Each named move below is a turn or a mirror, shown by a few rows before and after it. Which moves, in which order, take the first row of each later pair to the second? The first pair is answered.
move k64:
[ 2.23  2.24 -0.71  3.51  2.50 -0.05  1.90  0.33  0.70 -0.91 -1.17  5.15
 -1.94  2.09 -0.74 -3.03 -2.62  1.46  0.28 -0.63 -1.45 -2.14  0.85  3.41] |-> [ 0.52  1.30 -0.52  2.92  2.02  0.32  2.54 -1.83 -3.72 -2.50  1.32  4.05
 -2.37  2.96  0.11  1.56 -1.95  2.32  1.37 -0.71  0.42 -3.18 -1.32  0.70]
[-0.73  3.08 -1.13  1.37 -1.64  0.86  0.22  0.21 -0.45 -1.14  2.68  2.79
 -1.94  1.36  2.77 -0.72  0.91  0.41  1.32  0.77  2.96  0.01 -2.53  2.24] |-> [-0.04  3.28 -1.15  1.53 -1.31  0.69  0.06  1.11  1.02 -0.61  1.92  3.25
 -1.76  1.11  2.59 -2.25  0.62 -0.04  0.81  0.85  2.42  0.45 -1.80  3.19]
[-0.08  0.26 -1.07  0.13  0.39  0.47 -0.11 -1.30 -2.08 -1.20  1.71  1.66
 -0.87  0.90  0.29  2.79  0.43  0.12  0.75  0.45  1.00 -0.95 -1.95 -2.02] |-> [ 1.91  1.23 -1.20  0.85  0.67  0.24 -0.75  1.02  3.07  0.56 -0.91  2.74
 -0.34 -0.25 -0.36 -2.11 -0.27 -1.01 -0.30  0.42 -0.96  0.54  0.31  0.87]
move k80:
[ 1.14  0.84 -0.28 -1.00  0.93  0.69 -1.03  0.61  0.87  2.75 -0.86 -0.36
  0.16  0.61 -0.89 -1.88 -1.12 -1.61 -0.58 -0.35 -0.18  1.44  2.66  0.96] |-> [ 1.93 -0.53 -0.57  1.09  2.51  0.66  0.82 -0.22 -0.24  1.72 -0.21  0.36
 -0.02  1.24 -0.19  0.07 -0.96 -1.96  0.46 -0.45 -2.26  1.30  2.08  0.70]
[-0.72 -2.42 -1.36 -0.09 -2.29 -1.60 -2.17 -4.49  0.27  2.64  0.68 -1.81
 -1.78  1.78 -1.12  1.26  1.78  2.15  0.72 -0.56 -0.47  4.34 -1.61  1.25] |-> [-0.50 -2.03 -1.13 -0.04 -2.45 -1.89 -2.01 -4.76 -0.35  2.34  1.02 -1.87
 -1.65  2.09 -0.57  1.54  1.56  2.29  0.77 -0.51 -0.20  4.39 -1.95  1.08]
[-0.53  1.68 -0.34  0.04  1.01 -0.58  1.70 -0.74 -0.83 -2.48  2.09  0.49
 -2.54  1.38  0.04  1.26  0.12  1.31 -0.14  2.00 -1.05 -1.86 -2.46 -1.64] |-> [-2.04  2.60 -0.36 -2.43 -0.66 -0.36 -0.55  0.90  1.35 -0.70  0.90 -0.18
 -1.80  0.20 -1.57 -1.33  0.28  1.92 -1.32  2.20  0.90 -1.65 -1.42 -1.30]
[ 1.38 -1.85 -1.27  1.27  1.29 -1.25  0.63 -0.96 -3.28 -0.40  2.21  0.29
  0.15  1.65  1.63  2.64  0.86 -2.99  0.97 -0.10 -2.63  0.38  1.87  0.58] |-> [ 0.94  3.20 -0.32 -2.97 -1.46 -1.28 -2.13 -0.35 -2.77  0.14  2.29 -0.90
  0.03  1.86  2.32 -0.40 -0.03 -2.05 -0.37  0.02  2.39  0.51  1.34 -0.10]
move k299:
[ 0.09  0.93  1.23 -1.03 -0.09 -1.57 -4.00  3.08 -0.92  2.06 -0.66  0.17
  0.42 -1.98 -0.30 -2.00 -1.22 -0.90 -0.56 -0.28  3.72  0.06  0.61 -0.77] |-> [ 0.97  1.23  1.15 -0.80  0.32 -1.73 -4.04  2.90 -0.67  2.47 -0.85 -0.08
  0.83 -1.88  0.28 -2.27 -1.22 -1.51 -0.63 -0.54  2.76  0.68  1.11 -0.43]
[-1.47 -3.64 -0.90 -0.27 -1.42  0.84 -1.22 -0.02  0.85  2.38 -0.23 -0.58
  0.05 -1.18 -2.94  1.14  0.67  0.01  0.01  1.40  0.14 -0.60  0.95 -1.23] |-> [-1.29 -2.96 -1.44 -0.02 -1.28  0.63 -1.33 -0.08  1.16  2.64 -0.13  0.20
  0.14 -1.23 -2.82  0.34 -0.04 -0.89 -0.04  1.84  0.32 -0.64  1.71 -0.83]
[-1.42  0.09  0.56 -1.29 -0.62 -0.06 -0.22 -0.38 -1.55 -0.24  0.64 -0.98
  0.00  0.17 -0.19  0.55  0.63  0.18  0.09 -0.85  0.88 -0.05 -0.82 -1.75] |-> [-1.72  0.52 -0.19 -1.31 -0.84  0.04 -0.35 -0.18 -1.43 -0.24  0.84  0.05
 -0.23  0.35 -0.59 -0.28  0.00  0.07  0.14 -0.08  1.64 -0.59 -0.56 -1.44]
Then:
Each pair is two moves apart.
[ 3.15 -0.96  1.75  2.67  1.27 -0.55  0.33  1.21  2.56 -0.25 -1.79 -1.11
  0.65 -0.87  2.18 -1.31  1.20  0.38 -1.01 -1.94 -4.14  2.12  0.29  1.50] |-> [-0.89 -3.23  2.87  1.19 -0.45  0.57  0.59  2.01  0.33 -1.69 -1.45 -1.69
 -0.67 -0.71 -0.57  1.24  2.00  4.60 -0.37 -1.62 -0.92 -0.11 -2.84 -0.26]  k299 k299
[ 1.27  1.66 -0.42 -0.95 -0.46  0.29 -1.73  0.64  3.79  0.11 -1.56 -0.48
  1.17 -0.26  0.59 -4.02  0.54 -0.17 -1.83 -1.21  1.25  1.58  0.65  0.82] |-> [-2.74 -2.32 -1.26 -2.31 -1.00  0.97 -2.03  0.36  1.07  0.85 -0.40 -2.00
  1.48 -1.14 -1.88  0.25  2.17  0.97 -1.28 -0.97  2.15  0.13  0.24 -1.48]  k64 k80
[ 0.28  2.70 -0.05  0.86 -0.21 -1.89 -0.11  0.96 -2.59  0.13  0.56  0.85
 -1.30  1.57 -0.19  1.15 -2.29  0.76  2.14  2.05  2.00 -0.82 -1.86 -2.08] |-> [ 1.92  3.85 -0.51  1.46  0.71 -2.29 -0.27  0.47 -1.67  0.67  0.34  1.03
 -0.53  1.78  0.95 -0.09 -2.60 -0.99  1.88  1.78  0.58  0.32 -0.74 -1.57]  k299 k299
[ 1.03 -1.71  0.20 -1.06 -0.51  0.26 -1.42  0.06  0.71  0.36 -0.52 -2.48
 -0.14  0.62 -0.67  0.24 -0.15  0.56 -1.06 -1.95 -2.05  1.59  0.55 -0.54] |-> [ 0.62 -2.14  0.39 -0.38 -0.44  0.41 -0.55 -0.62 -0.90 -0.88  0.14 -2.07
 -0.88  1.27 -0.49  1.64 -0.17  1.37 -0.20 -1.67 -1.66  0.87 -0.75 -1.22]  k299 k80
[-2.27  2.23 -1.90  0.29  0.16 -1.36 -0.78 -0.11  1.89  1.26  1.37  4.29
  1.78 -0.85 -2.96 -2.35 -3.56  0.06 -1.43  3.67  2.88 -4.94  0.42  1.23] |-> [-2.20 -1.01 -2.54  2.99  1.99 -1.40  1.35 -1.35 -0.17  0.10  2.20  4.60
  1.50 -0.30 -2.79  1.36 -2.81 -0.43  0.05  3.70  0.23 -5.80 -0.09  0.79]  k80 k64
[ 2.59 -0.07  2.01  2.63  1.39  0.19 -0.70 -0.84  0.61 -0.92 -2.43 -2.25
 -0.71 -0.09  1.09 -4.87 -0.49  1.28  0.70 -1.09 -4.41  1.05  1.03  0.55] |-> [-0.96 -1.23  1.71  1.53 -0.03  0.94 -0.40 -2.64 -4.80 -2.90  0.60 -2.23
 -1.67  0.94  0.27 -0.03 -0.32  3.63  2.20  0.15 -0.40 -1.67 -1.70 -2.55]  k64 k299
[-0.33  0.36 -0.80 -0.78 -0.47 -0.78 -1.68  0.77  2.17  1.58 -1.20 -1.10
  1.23 -0.84 -0.77 -2.40  0.48 -0.44 -1.02  0.32 -0.22  0.52  1.52  0.98] |-> [ 1.76  3.09 -0.19  0.14  0.11 -0.99 -0.22 -1.65 -1.11 -1.10  0.80 -0.75
  0.22  1.23  2.75 -0.86 -0.34 -0.26  0.10  0.28  0.71  0.34 -0.42  0.01]  k80 k80
[-2.40 -1.17  0.32 -2.24  1.23 -0.83 -0.64  0.28  0.08  0.53 -0.12 -1.56
  2.18 -1.13 -0.72  1.06  1.66  1.20  0.18 -0.92  1.83  0.07  1.16 -2.02] |-> [-2.64 -2.25 -0.63 -0.81  1.70 -0.52  0.61 -0.31 -1.12 -0.38  0.55 -0.07
  1.46 -0.67 -1.12  2.38  1.11  1.21  0.89 -0.08  1.92 -1.07  0.65 -2.03]  k80 k299
[-1.24 -0.42  0.89 -1.79  0.20 -0.94  0.11  1.78  2.10 -1.16 -2.84 -4.09
  1.60 -0.37 -1.30  1.12  1.01 -0.42 -2.85  1.31 -0.43  0.09  1.50  0.97] |-> [-1.30 -1.72  0.77  0.18  1.21 -0.56  2.10  0.43 -0.77 -3.43 -1.60 -2.89
  0.43  0.86 -0.71  3.93  0.65  0.40 -1.21  1.71 -0.78 -1.18 -0.41  0.28]  k80 k299
[-1.97  0.44 -2.09 -0.26 -0.63 -0.11 -0.58 -1.05 -1.65  0.38  2.56  2.67
 -0.67  0.72 -1.82 -0.05 -1.46  0.37  0.79  1.97  3.82 -2.34  0.45  0.12] |-> [ 2.18  2.21 -1.91  1.25  1.63 -1.33 -0.53 -2.00  0.06  1.58  2.04  1.57
  0.77  0.46  1.37 -1.37 -1.43 -3.01  0.28  0.53 -0.45  0.62  2.53  1.22]  k299 k299
[ 0.86 -0.84  2.67 -1.38  0.38 -0.80  0.45 -0.21  2.74  1.54 -2.32 -3.84
 -0.34  1.63  2.06 -1.01  1.81  0.27  0.10 -1.80 -1.66  1.84 -3.25  0.45] |-> [-2.34 -1.73  1.92 -2.42 -1.44  0.09  0.28  0.52  1.74  0.90 -1.63 -1.93
 -1.75  1.83 -0.71 -0.48  0.96  2.66  0.59  0.06  2.26 -0.86 -4.38  0.07]  k299 k299
[ 2.13  2.83  3.97 -2.08 -1.24 -0.80 -1.99  0.79  0.40  2.06 -0.19 -2.21
 -0.87 -1.38 -2.36 -5.22  3.08  0.78  0.32  0.58  2.45  1.56  0.48  0.75] |-> [ 4.82  1.62  3.93  2.35  1.77 -0.95  1.82 -2.26 -3.69 -1.41  1.66 -0.91
 -1.84  0.87  0.83 -0.89  2.84  0.09  2.75  0.24 -0.61  1.18 -1.66  0.22]  k80 k80
[ 1.91 -3.57 -0.14  3.07  0.34 -0.50 -1.18  1.19  3.12  2.33 -0.92 -0.31
 -0.46 -2.03 -0.96  0.42  1.46 -2.18 -1.95  0.26 -3.03  2.26  4.20 -0.27] |-> [-1.50 -4.65 -0.65  2.09 -0.88  0.26 -0.78 -0.80 -2.19  0.34  2.17 -0.31
 -1.65 -0.85 -1.26  5.44  1.76 -0.22 -0.56  1.34  0.81 -0.25  1.69 -3.21]  k64 k299
[ 2.20 -0.17  0.12  2.86  1.80  0.15  1.67  0.59 -0.41 -1.04  1.29 -0.04
 -0.70  0.85  2.08  2.13 -1.09 -0.17  2.26 -1.56 -2.82  1.05 -0.59  0.78] |-> [-0.23 -1.20  0.40  2.23  0.63  0.74  1.81  0.87 -1.54 -1.82  1.39 -0.04
 -1.48  0.87  0.29  3.22 -0.98  2.07  2.57 -1.02 -0.69 -0.64 -2.14 -0.05]  k299 k299
[-1.55 -3.76  2.50 -2.25 -0.06  0.29 -0.70  1.31  3.00  2.71 -3.87 -2.88
  0.60 -1.57 -1.77  1.51  0.67  0.56 -1.11 -1.43 -0.70  0.24 -0.43  0.13] |-> [-3.53 -3.61  1.32 -2.84 -1.23  0.70 -0.80  0.91  1.09  1.88 -2.24 -1.15
 -0.23 -0.95 -2.91  2.47  0.07  1.48 -0.42  0.35  2.48 -1.94 -1.17 -0.84]  k64 k299
[-2.16 -0.95 -2.52 -0.23 -1.24 -0.12  0.09 -2.33 -3.48 -1.33  2.98  1.88
 -1.47  1.35 -1.13  4.64  0.30 -0.96  0.54  1.01  1.34 -1.27 -0.99 -1.86] |-> [-1.62  1.47 -2.32 -2.31 -2.86 -0.37 -2.77  1.29  2.96  1.76 -0.37  2.26
 -0.51 -0.51 -3.08 -2.55 -0.60 -1.15 -1.90  1.03  2.15  0.19  2.00  1.15]  k80 k64
[ 0.54 -2.52  0.09  2.97  1.83  0.02  1.78  1.45 -1.07 -0.15  0.66  2.24
 -0.37 -1.11 -1.14  2.50  0.69  1.54  0.83  0.32 -2.07  0.20  0.59  1.12] |-> [ 0.28 -2.14 -0.45  2.89  1.43 -0.02  1.63  1.50 -0.94 -0.11  0.95  3.05
 -0.63 -0.85 -1.77  2.04  0.09  1.57  0.73  0.99 -1.37 -0.41  0.61  1.38]  k299 k299
[-4.66 -5.90 -1.67 -0.12  0.06  0.05 -0.33 -0.02 -1.24  1.98  0.78 -1.95
  1.17 -2.11 -3.29  3.95  1.50 -0.71  0.47 -0.42 -1.82 -1.93  2.12 -0.38] |-> [-4.21 -4.79 -2.67  0.07 -0.18 -0.14 -0.91  1.17  1.30  3.04  0.15  0.61
  1.18 -2.49 -4.38  0.68  0.28 -1.50 -0.12  0.90 -1.39 -2.28  3.84  1.48]  k299 k64
[-1.52 -2.50  2.69 -2.49  0.27  1.34 -0.32  1.37  0.32  0.61 -1.71  0.05
  3.26 -1.93 -1.08 -1.16 -0.33  2.20  1.47 -1.34  0.72 -0.67  0.46 -0.49] |-> [-2.03 -2.41  2.12 -2.78  0.01  1.27 -0.12  0.77 -0.77  0.28 -0.79  0.59
  3.05 -1.31 -1.29 -0.39 -0.72  2.17  1.58 -0.54  1.93 -1.60 -0.02 -0.98]  k299 k64
[ 0.88 -4.27  0.80 -1.18 -1.48 -0.42 -0.53  0.81 -1.14  1.23 -1.28 -2.71
  1.73  0.39  1.34  0.31  2.19 -0.08  1.80  0.58  0.61  0.56 -0.72 -1.86] |-> [ 0.65 -3.90  0.45 -1.08 -2.03 -0.43 -1.08  2.25  1.31  2.16 -2.29 -1.19
  1.46  0.02 -0.26 -2.26  1.16 -0.17  1.35  1.50  0.98  0.28  0.37 -0.30]  k299 k64
[-1.44 -0.47 -0.42 -0.45 -1.06  0.94  0.58  0.00  1.87  0.69 -0.71  0.78
 -0.93 -0.19 -3.73 -0.72  1.06 -0.36 -0.11  0.11  2.57 -1.09  0.41  0.86] |-> [-0.96  0.31 -1.41 -0.30 -0.74  0.81  0.59 -0.66  1.36  1.04  0.22  1.79
 -0.96  0.14 -3.14 -0.85  0.63 -1.44 -0.14  0.61  2.79 -1.18  0.87  0.90]  k64 k299
[-2.97 -2.41 -1.87 -3.27 -0.46  1.59 -2.54  3.12  0.54  1.86 -0.32  0.70
  1.47  1.01  0.31 -1.11  0.10  0.16 -1.48  0.43  3.89 -1.68  0.94 -1.90] |-> [-0.32 -0.85 -1.51 -0.88  0.90  1.48  0.16  0.21 -3.22 -1.55  1.75  1.46
  0.29  3.36  3.96  1.61 -0.71  0.04  0.24  0.15  3.49 -1.71 -1.38 -2.72]  k80 k80
[-0.74 -3.63  0.94  2.17  1.05  0.61  1.31 -0.72 -1.09 -2.12 -0.54 -0.24
 -0.74  0.39 -1.11  3.77  1.78  0.89  0.21 -0.52 -2.75 -0.64 -1.50 -0.35] |-> [-2.67 -1.02  1.40 -2.36 -1.93  0.64 -2.35  1.55  1.86  0.35 -1.83 -1.49
  0.07 -1.03 -2.99 -0.32  1.58  1.92 -1.95  0.02  1.24 -0.28 -0.06 -0.11]  k80 k80
[-1.95  1.64  2.80 -3.64 -1.34  0.77 -1.19  1.30  0.72 -1.72 -1.31 -2.00
 -1.68 -0.45  0.12 -1.33  0.71  3.70 -0.62 -0.84  3.84 -0.13 -2.26 -0.64] |-> [-2.72 -4.76  0.18  0.84  1.14  0.70  0.55  2.55  2.92 -0.33 -2.13  1.13
 -0.91 -1.68 -3.73 -0.06  1.33  1.39  0.02  0.57 -1.50 -1.26  0.55  1.42]  k299 k80
[ 1.16  2.00  0.92 -0.60 -1.11  0.56 -1.83  1.62  3.13  0.33 -2.27  0.35
 -1.51  1.21 -0.15 -3.64 -0.47  1.88 -0.75 -0.87  0.35  0.10  0.21  1.61] |-> [-0.31  0.89  1.26 -1.20 -1.05  0.85 -1.14 -0.89 -2.36 -1.51  0.40 -1.58
 -1.99  2.37  1.26  2.04  0.71  2.84  0.39 -1.43  1.54 -0.48 -2.17 -1.67]  k299 k64
